Named turns come first, each shown by rows before and after it. Which turns, in which order, take the first row of each pair that follows to the second? Write the first one first, as in the answered first pair.
turn W:
-21.3; -12.5; 4.4; -0.3; 11.1; 6.8; -5.1; -11.3; 0.1; 19.3; 5.8  ->  -7.4; -23.3; -12.0; -2.5; 16.3; 0.2; -2.9; -12.2; -5.1; 10.5; -5.9
-7.3; 12.2; 10.1; 4.3; 3.2; 3.0; 6.0; -7.7; 4.8; 11.3; 4.2  ->  -1.4; -4.1; 0.4; -2.0; 14.7; -11.6; 6.3; -1.7; -10.2; -4.2; -10.2
4.0; -37.9; -13.8; 1.2; 22.7; -9.4; -2.8; 0.9; -24.8; -3.5; -17.6  ->  5.9; -1.7; -7.7; 19.3; -6.5; 29.9; -0.4; -21.6; 13.7; 30.8; 13.2
-8.9; 15.7; 12.2; -2.3; -15.5; 5.4; -5.9; 1.5; 15.7; 4.1; 10.1  ->  -0.7; -9.0; 1.2; -12.4; 2.1; -17.0; -6.0; 11.9; -4.7; -16.7; -12.4
turn Q:
-20.6; -21.4; 2.8; -16.1; 20.2; -34.2; -8.1; 9.7; -34.6; -17.8; -9.3  ->  -18.7; -31.9; -6.7; -8.6; 31.7; -11.0; -14.3; -9.2; -40.2; 8.0; -4.0
7.8; -15.2; -11.2; -1.8; 19.3; -1.1; -4.2; -6.4; -17.3; 9.5; -4.2  ->  16.7; -10.1; -18.4; 0.5; 12.0; 3.6; -1.0; -11.3; -7.5; 8.9; -3.5
9.3; -8.3; -10.9; -1.4; 6.2; -7.0; 10.5; -2.7; -4.8; -10.6; -5.1  ->  7.0; -8.7; -8.1; -1.5; 6.4; -8.2; 9.1; -0.9; -6.2; -10.0; -4.0
-6.3; -19.0; 9.3; 2.7; 4.2; -1.6; -0.2; -7.1; -26.7; 17.9; 11.3  ->  6.0; -15.7; -1.3; 7.9; -2.9; 9.0; 2.3; -17.0; -16.6; 24.0; 12.6
turn C:
-14.1; -21.2; 16.9; -3.7; 16.6; 6.6; -6.7; -1.5; -29.2; 6.5; -2.1  ->  -25.1; -2.0; 34.1; -1.9; 1.7; 5.7; -4.2; 6.1; -16.5; 1.2; 8.3
-19.7; 25.8; 3.5; -0.3; -4.0; 16.2; -0.5; 2.4; -17.9; 2.5; 6.7  ->  -9.6; 8.7; -12.4; -0.1; 9.5; 20.1; -2.7; -6.4; -28.9; 6.9; -1.6
4.6; 6.6; 6.8; 4.3; -8.9; 10.7; 9.7; -6.3; 8.6; 13.5; 9.8  ->  12.7; -17.2; -8.2; -3.3; 9.3; -1.5; 7.7; -5.1; -10.2; 2.6; -8.7

Between the rows of a pair lie two turns.
20.1; -22.6; -23.0; 4.5; -19.0; -3.1; -8.2; -5.2; 2.5; -5.5; -20.9  ->  0.2; -32.0; -9.7; 6.4; -1.7; 12.5; -17.8; -11.5; -12.8; 16.3; -10.8
W C
22.4; -18.6; -20.5; 5.9; 10.1; -15.8; -9.0; -8.5; 5.1; -12.9; -11.0  ->  19.4; 3.9; -10.9; 16.7; -6.3; 7.0; -8.7; -19.3; 26.3; 7.9; 8.8
C C
-62.8; -6.1; 62.5; -10.3; 1.4; -1.2; -5.6; 11.3; -15.8; 10.1; 33.4  ->  -5.0; 21.2; 22.0; -14.7; -47.1; -40.2; 22.8; 25.7; 29.9; -48.9; 8.0
W C
4.5; 18.5; -0.1; 6.9; 16.9; 14.5; -8.7; 10.3; 20.9; 11.8; 5.3  ->  -5.8; 18.6; 9.6; 3.4; 18.3; 9.0; -9.6; 17.3; 15.8; 7.4; 6.0
W C
-6.5; -26.2; -4.9; -5.6; 12.6; -1.8; -13.3; -2.8; -8.4; 12.8; -22.5  ->  -28.3; -9.0; 22.6; -5.8; 1.3; -2.2; -14.1; 7.6; -2.0; 13.7; -7.4
C Q
8.2; 10.6; -11.9; 8.7; -17.5; 18.5; -10.1; -15.0; 34.3; -2.5; 25.9  ->  -21.0; 4.3; 11.4; 4.9; 0.8; 24.1; -19.6; -10.4; 13.8; 12.8; 33.6
W C
-14.6; -30.8; -18.9; -8.6; 11.0; -30.7; -16.5; -11.1; -28.1; -10.4; -15.4  ->  -37.2; 10.7; 19.4; -8.0; -21.5; -35.5; -11.3; 8.0; -2.1; -18.5; 5.8
Q C
-3.5; 2.7; 21.3; 30.8; 8.4; 7.7; -2.3; -19.4; -2.6; 16.7; 35.3  ->  19.6; -10.9; -5.4; 32.7; 13.5; 9.1; 0.7; -29.6; -5.2; 14.5; 22.6
C W
-11.1; -2.7; 2.4; -0.8; 8.0; 26.8; -1.8; 3.2; -13.2; 2.0; 10.0  ->  10.1; -6.2; -18.7; 1.2; 3.6; 24.1; 3.6; -2.8; -6.6; -5.4; 1.1
C W
-13.7; 4.2; 14.1; 3.3; 12.8; -10.1; -6.5; 6.4; -14.2; -14.3; -0.7  ->  10.6; -4.0; -15.2; 11.9; 14.1; 7.4; -4.6; -17.1; -6.5; -0.1; -5.6
Q W
5.9; 22.7; 5.5; -2.6; -17.8; 0.3; 0.8; -17.0; 15.5; 7.2; 18.8  ->  -8.5; 21.1; 21.3; -10.8; -14.3; -16.2; -1.4; 1.0; 4.4; -6.5; 16.2
Q Q
-4.4; -2.0; 9.7; 5.0; -4.6; 11.5; 7.9; -4.6; 0.9; 13.9; 10.4  ->  -10.3; -0.9; 17.4; -1.0; -5.8; -6.2; 9.1; 9.8; -3.5; -2.3; 4.1
C C
18.8; -3.5; -31.8; -2.1; -7.8; 5.4; 6.9; -11.5; 6.7; 9.6; 1.8  ->  -16.7; 18.7; 14.4; -6.7; -17.6; -4.1; 5.4; 12.1; 8.1; 2.8; 17.4
Q W
11.7; 9.9; 0.7; -9.8; -15.0; -33.1; 9.4; 25.5; 6.5; -38.7; -13.2  ->  -11.0; 28.4; 21.4; 9.6; -18.9; 21.5; -1.9; -4.4; 21.9; 22.1; 26.8
Q C
13.6; 3.4; -11.9; -12.0; -7.9; -20.0; 5.0; 17.2; 5.4; -28.3; -11.7  ->  1.9; 24.3; 5.3; -6.4; -21.9; -9.1; 5.9; 17.0; 20.4; -17.8; 5.4
C Q
25.2; 11.3; -1.9; 0.2; -25.7; -0.3; -0.5; -16.0; 24.5; 2.2; 27.8  ->  -5.0; 8.2; 25.2; -1.5; -12.9; 5.5; -10.7; -10.9; 9.4; 15.5; 39.1
C W
44.6; -40.1; -60.4; 16.1; 37.3; 10.0; -8.2; -29.6; 15.4; 24.7; -37.7  ->  8.0; 45.1; 3.5; 28.1; -28.8; 26.9; 0.1; -13.5; 76.3; 33.9; 16.2
C C
2.2; 18.7; -4.3; 4.6; -17.7; 6.9; 5.9; -8.6; 21.2; -0.3; 10.1  ->  -23.8; -6.9; 14.0; -6.1; 13.4; -5.6; -5.9; 4.8; -15.6; -2.9; 2.6
W Q
9.4; -14.3; -15.8; 5.6; 5.4; 18.7; 0.4; -20.9; -14.6; 15.7; 0.7  ->  -23.8; 5.2; 25.6; 0.1; -4.5; 8.2; -1.7; 3.8; -14.1; 8.4; 15.7
Q W
